Each row has a name. After each piece below comes the name of the row it's from, unless a question asks for something else. Each question is about the rows just above it. Places in a row count from 0.

Z_428: [ 81  97 154 101 139 107]
Z_157: [ 81  97 154 101 139 154]
Z_249: [ 65 138  95 169 118 102]
Z_279: [153 124 106 106 141 107]
find: [153 124 106 106 141 107] : Z_279
Where in the named rows is [153]? : Z_279, 0
[65] is at row and place : Z_249, 0
The row with [ 81  97 154 101 139 107] is : Z_428
Row and place of [124] in the named rows: : Z_279, 1

Z_249: [174  89  97 152  82  85 118 174 102 150  99 170  85  94  82  96 111 172
 160 130 105 115 103 119 136 165 149 120 120 143 123  84  81 138 117 102]
Z_273: [123 130 139 108  92 112  90 103 141 150  81 169  85 130 147 170 149 138
  79  84 173 144 149 107 122 149 136 132 163 172 148 104  93 126 137  84]
Z_198: [151 141 151 168 139 133 106 157  90 125 113 132  82 111 138 111 168 108
  86 115  88 122  83  85 133 118 137 140 124 151 115 163 143 125 113 172]
Z_157: [174  89  97 152  82  85 118 174 102 150  99 170  85  94  82  96 111 172
 160 130 105 115 103 119 149 105 131 139 165 147 145 175  80 103 150 138]
find: [123 130 139 108  92 112  90 103 141 150  81 169  85 130 147 170 149 138
  79  84 173 144 149 107 122 149 136 132 163 172 148 104  93 126 137  84] : Z_273
Where in the named rows is [86]? : Z_198, 18
Row and place of [117] in the named rows: : Z_249, 34

Z_763: [128 129 128 128 127 127 129 129 127 129 129 128 128 151 190]
Z_428: [135 189 188 189 188 189 189 189 189 189 189 189 189 189 189]
Z_198: [129 128 128 128 127 188 188 189 189 189 189 189 139 189 189]
Z_273: [129 126 129 128 128 128 128 129 128 127 128 127 127 179 188]
Z_249: [129 190 189 188 188 189 189 189 188 190 133 189 189 188 189]
Z_157: [126 128 127 127 138 190 190 189 188 188 188 189 189 189 189]
Z_897: [128 128 189 189 188 189 189 190 188 189 188 188 189 188 189]
Z_244: [127 128 127 129 128 128 127 179 189 127 190 189 189 188 189]
Z_279: [129 128 129 128 128 128 127 127 128 128 128 128 128 181 189]
Z_540: [129 129 128 128 128 128 127 129 128 130 128 127 132 189 189]
[132] is at row and place : Z_540, 12
find: [128 128 189 189 188 189 189 190 188 189 188 188 189 188 189] : Z_897
The row with [127 128 127 129 128 128 127 179 189 127 190 189 189 188 189] is : Z_244
[138] is at row and place : Z_157, 4

Z_157: [111 122 137 138 162 135  96 113 131 126 119  90 153 131 141 117 172 114
 132 150 160 115 175 131 158 146  82  97 137  70 139 145 106 129 119 152
 120  86 121 117 141  84 123 112 119 122 114 136 140 130 125 140  93 124
 128]
Z_244: [158  95 125 133 120 161 140 117 139 139 115 123 158 141 144 101 132 138
 167 117 115 144  92 117 112  97 110 135 156 145 152 121 128  96 137 128
 132 114 141 150 136 102 163 123 123 135  91 147 113 160 153 142 116 115
 158]
Z_763: [ 94 160 142 121 124 113  92 123 127 137 124 111 115 124 121 146 150 108
 104 152 160 106 179 128 161 164 127 103 118  79 136 138 108 148 112 145
 129 119 103 102 117 123  91 131 140 135 134 120 144  90 104 140 140 126
 114]
Z_273: [ 98 165 109 128 145 133 131 156  95 120 140 120 143 102 113  95 123 110
 120 119 141 138 152 135 160 159 155 115 130 120 109 148 153 145 135 106
 114 147 115 121 108 152  97 142 116 118 114 104 148 110 133 109 139 123
  73]
Z_897: [158  95 125 133 120 161 140 117 139 139 115 123 158 141 144 101 132 138
 167 117 115 144  92 117 112  97 110 135 156 145 152 121 128  96 137 128
 132 114 141 150 130 102 163 123 123 135  91 147 113 127 127 142 116 115
 158]
Z_249: [116  99 110 144 165 120 111 109 135 108  91 122 160 148 157 119 160 123
 164 135 127 145 128 160 139 113  84 136 154 102 152 151 118 122 103 132
 130  89 127 143 148  98 155 106 137 122 123 149 146 142 101 147  97 114
 155]
The row with [116  99 110 144 165 120 111 109 135 108  91 122 160 148 157 119 160 123
 164 135 127 145 128 160 139 113  84 136 154 102 152 151 118 122 103 132
 130  89 127 143 148  98 155 106 137 122 123 149 146 142 101 147  97 114
 155] is : Z_249
[158  95 125 133 120 161 140 117 139 139 115 123 158 141 144 101 132 138
 167 117 115 144  92 117 112  97 110 135 156 145 152 121 128  96 137 128
 132 114 141 150 130 102 163 123 123 135  91 147 113 127 127 142 116 115
 158] is in which row? : Z_897
[134] is at row and place : Z_763, 46
The row with [158  95 125 133 120 161 140 117 139 139 115 123 158 141 144 101 132 138
 167 117 115 144  92 117 112  97 110 135 156 145 152 121 128  96 137 128
 132 114 141 150 136 102 163 123 123 135  91 147 113 160 153 142 116 115
 158] is : Z_244
find: [ 94 160 142 121 124 113  92 123 127 137 124 111 115 124 121 146 150 108
 104 152 160 106 179 128 161 164 127 103 118  79 136 138 108 148 112 145
 129 119 103 102 117 123  91 131 140 135 134 120 144  90 104 140 140 126
 114] : Z_763

Z_198: [123 115 114 128 123 162  86 128 167 137 119 127 142 114 102 114 103 113
 132 113 140 142 130 141]
Z_244: [109 138 130 131 122 101 158 118  92 110 123 131 122 132 141 120 121 134
 127 149 117 101 120 128]
Z_792: [109 138 130 131 122 101 158 118  92 110 123 131 122 132 141 120 121 134
 127 149 117 101 126 114]
Z_763: [180 114 113 124 127 126 104 119 154 115 115 138 117 118  96 123 126 149
 137 110 116 144 118 143]
Z_897: [110 123 139 123 122 162 138 121 106 115 121 118 117 119 140 140 118 115
 124 151 120  99 122 112]
Z_428: [150 141 135 137 143  90 103 161 124 120 145 119 120 145 100 147 179 161
 137 106 140 171 124 130]
Z_273: [136 119 122 128 131 119  95 139 136 130 127 119 122 123 101 130 130 125
 133 114 128 136 122 127]
Z_157: [120 129 131 132 127  99 137 128 103 113 127 126 124 139 115 126 132 136
 131 125 119 116 124 119]
Z_249: [180 119 128 125 143  94  97 151 158 119 129 118 117 135  93 147 179 161
 130 107 118 171 117 143]
Z_279: [106 141 120 135 119 137 158 115  94 117 120 138 142 120 141 109 134 111
 128 151 135 112 130 113]
Z_540: [160 116 119 125 136 118  87 146 167 136 126 117 120 121  95 136 140 128
 133 109 127 164 120 141]
Z_650: [100 141 120 135 119 137 158 132  94 117 120 138 142 120 141 109  98 111
 128 151 135  97 130 113]
Where do [106 141 120 135 119 137 158 115  94 117 120 138 142 120 141 109 134 111
 128 151 135 112 130 113] appear? : Z_279
Which row holds [100 141 120 135 119 137 158 132  94 117 120 138 142 120 141 109  98 111
 128 151 135  97 130 113]? : Z_650
Row and place of [107] in the named rows: : Z_249, 19
Row and place of [164] in the named rows: : Z_540, 21

Z_273: [101 147  97 110  88 151 108 168 152  99]
Z_540: [142 150 149 132 154 122 141 103  80 126]
Z_763: [116 161 128  74 139 126 129 148 107 156]
Z_249: [130 150 110 128 132 157 151  97  78 158]
Z_157: [104  95 160 163 128 119 105 122 146 146]
Z_279: [186 112 144 142 146 167 155 119 126 136]
Z_792: [123 110 112 151 181 100 154 106 164 162]
Z_650: [175 102 126 133 124 107 123 146 124  95]
Z_897: [100 154 148 131  67 104 118 149 144 103]
Where in the named rows is [181]? : Z_792, 4
Row and place of [133] in the named rows: : Z_650, 3
Row and place of [168] in the named rows: : Z_273, 7
[152] is at row and place : Z_273, 8
Row and place of [161] in the named rows: : Z_763, 1
Row and place of [160] in the named rows: : Z_157, 2

Z_428: [101 137 138 131  91 162  66 119 150 118]
Z_650: [126 118 139 134 119 133  99 124 124 149]
Z_249: [124  97 107 111 138 148  95 118 144 138]
Z_763: [127 153  92 153 122 121  99 141 151 116]
Z_198: [ 95 100 120 135 132 159  90 142 142 129]
Z_540: [124  97 107 111 138 148  95 118 128 138]
[135] is at row and place : Z_198, 3
Where in the named rows is [100]? : Z_198, 1

Z_650: [122 135 130 109 120 150 118 132 105 140 128 138 117 101 135 120]
Z_249: [133 127 116 142 146 161 100 137 147 114 115 122 115 149 116  94]
Z_157: [136 136 132 129 144 145 116 124 132 114 140 128 120 155 140  95]
Z_279: [137 143 151 105 123 129 133 128  99 114 133 161 101 112 158 123]
Z_897: [139 107 116 139 119  67 164 123 150 136 128 109 138 120 106 167]
Z_244: [126 108 110 138 120 105 138 129 135 152 112 109 149  89 111 149]
Z_540: [123 139 142 121 141  89 150 118 111 121 140 134 108 160 143 151]
Z_792: [127 120 125 128 133 173  95 124 129 172 132 118 140 111 121 109]
Z_198: [149 111 103 154 126 130 132 132 148 137 114 106 150 114 149 133]
Where in the named rows is [148]? : Z_198, 8
Where in the named rows is [147]? : Z_249, 8
Where in the named rows is [67]? : Z_897, 5
Where in the named rows is [152]? : Z_244, 9
Where in the named rows is [154]? : Z_198, 3
Row and place of [94] in the named rows: : Z_249, 15
Which row holds [136 136 132 129 144 145 116 124 132 114 140 128 120 155 140  95]? : Z_157

Z_273: [109 118 117 128 125 142]
Z_540: [ 96 101 110 128 105 157]
Z_792: [115  95 106 118 104 151]
Z_897: [156 123  90  73 132 128]
Z_650: [ 90  98 144 135 111 160]
Z_244: [146 106 145 130  84 100]
Z_763: [169 131  83  72 138 110]
Z_249: [166 101 110 128 105 157]
Z_198: [ 95  98 108 130 106 155]
Z_428: [146 100 120 130  84  80]
Z_157: [ 95 103 116 131 111 155]
Where in the named rows is [169]? : Z_763, 0
Row and place of [123] in the named rows: : Z_897, 1
Row and place of [145] in the named rows: : Z_244, 2
Where in the named rows is [144]? : Z_650, 2

Z_198: [137  98 138 157 105  95  79]
Z_763: [146 104 120 111 102  97 113]
Z_244: [103 161  94 111 148 151  81]
Z_540: [137  98 132 157 157  98 178]
Row and place of [103] in the named rows: : Z_244, 0
[104] is at row and place : Z_763, 1
Row and place of [138] in the named rows: : Z_198, 2

